128 stands for zero in the data rows.
Some points, one per row:
[147 202 123 123 121 153 103  88 139 131 157 120  76 162 187 186 180 113
  90 134]
[ 90  97 123 145 135  81 156  66  78 101 102 129 109 119 102 105 109 131
 157 144]
[ 90 103 212  77 151 162 173 156 118  89  78  73 176  81 114  90 104 229
 161 108]
[119 104 131 173 162 100  79 152 169 108 115 174 178 145 163 159 169 131
 188 157]
[142 154 121 115 116 191 164 140 133 200 110 116 119  43 108  61  86  72
  97  74]
[102  52 193 145 182 135 152  96 190 101  80 120 112 117  77  91  86 201
 131 178]
[149 188 114 112 109 153 113  96 155 138 161 122  77 156 173 176 157 108
  97 142]
[ 79 131  94 176 136 132 136 149 113 119 103 163  92 161  76 116  90 108
 116  78]
[105  53 187 140 174 136 142 100 191 101  73 110 105 123  79  92  84 188
 128 183]
[ 87  87 198  79 142 155 147 147 126 101  93  94 194  93 116  96  99 213
 157 109]
[144 153 110  84  89 115 126  95 195 113 149 105 137 111 171 143 132 180
 127 151]
[121 116 148 171 172  81  74 160 172 110 120 182 181 142 163 159 176 145
 192 159]
[229 205 116 105 104 162  76 224  42 231 209  64 176 109 110 104 104  83
  79 103]
Here are 12 more points, each followed by its number:
[175 168 169 121 152 146  72 164 188 228 146  49 121  14 134  58  91 112
 111 155] 0
[148 196 116 114 110 152 116  89 148 131 155 121  76 158 181 181 173 109
  93 139] 1
[117 104 125 153 143  99  91 159 170 106 117 173 178 141 164 160 183 148
 188 158] 2
[ 89  93 156 100 129 220 156  75  47 126  96 115 104 112  70  80  80 143
 119  40] 3
[ 81 106  79 165 119 132 132 152 110 121 108 173 108 165  77 118  84 107
 124  88] 4
[195 167  35  59  24 151 134 137 109 120 187  98 174 175 190 198 194 132
 105 111] 5
[121 110 127 164 152  96  74 132 151  99 112 168 168 139 166 160 184 150
 193 169] 6
[149 186 115 113 111 147 115  87 149 133 161 128  83 168 192 197 186 109
  95 140] 7
[ 83 132 100 173 137 138 159 154 114 117 105 169 100 162  75 114  88 105
 120  87] 8
[ 97 109 137 157 151  83 140  71  78 105  98 131 112 124 100 110 107 136
 166 156] 9
[ 90 104 129 141 138  90 176  78  75  97  99 131 122 124  99 108 101 129
 154 138] 10
[118 103 125 163 147  89  69 136 167 107 122 174 179 140 165 159 180 151
 191 163] 11
Which of these numbered points is nearest to each point below, looking only along the 7 directions in which the first points spread most? Its number follows each.
[121 114 129 156 147  78  61 140 169 105 120 174 181 144 167 161 185 153
 194 167] > 11
[135  81  65  46  34  79 152  84  86 104 145 162 112 134  78  99  92  56
  94  26] > 10
[213 154 160 108 135 181 171 193 154 241 216  30  82  43 141  81 103  72
  62 173] > 0
[141 183 153 186 180  64 135 197 138 134 177 151 138 189 165 190 159 128
  72 196] > 6
[119 119 147 175 170  79  53 141 167 106 117 177 181 147 164 162 180 139
 186 156] > 11
[118 110 135 158 152  74  63 142 171 106 119 171 175 137 160 154 175 150
 193 154] > 11
[179 167 169 135 159 182 110 190 194 230 143  50 117  19 142  65 103  97
 102 155] > 0
[ 91 136  94 176 137 135 137 130 106 119 109 167 100 169  84 125  93 108
 128 111] > 4
[ 92  96 121 151 136  73 126  60  72 103 100 137 120 125 102 109 102 127
 159 149] > 9
[147 190 109 111 105 148 115  86 144 129 154 113  67 148 180 176 172 111
  93 139] > 1
[137  81  56  42  27  80 159  88  97 106 148 157 117 139  80 100  90  63
  99  27] > 10
[152 193 107 100  95 143 112  97 151 132 158 122  87 166 187 190 172  99
  91 143] > 7
[194 168  45  61  31 144 127 124 105 125 198 110 180 174 186 196 190 137
 112 112] > 5
[138 177 143 187 174  60 114 199 149 142 180 141 131 191 165 193 153 121
  69 194] > 6
[145 182 106 110 102 147 113  99 151 136 158 124  78 155 177 175 163 112
  98 141] > 1
[ 86 131 101 175 141 142 152 162 122 124 106 162  90 167  86 127 103 107
 117  82] > 8
[219 178 180 115 155 180 163 199 136 239 214  44 100  67 148 103 115  80
  66 176] > 0
[190 161  26  45   7 130 110 119 108 122 188  89 152 158 184 183 193 134
 101  95] > 5
[ 95 124 142 164 159  82 136  66  74 102  99 134 118 122  95 104  97 130
 158 148] > 9
[ 89  99 124 154 140  90 160  69  68  96  95 136 120 128  97 109  96 123
 153 129] > 10
[214 156 157 107 133 190 171 201 146 242 215  35  88  54 146  91 112  79
  62 171] > 0
[ 83 119  86 163 123 137 144 144 108 117 107 168 100 161  75 115  83 107
 121  83] > 8
[140  98  73  54  45  81 172 106 102 103 141 150 109 132  84 102  97  66
 100  34] > 10
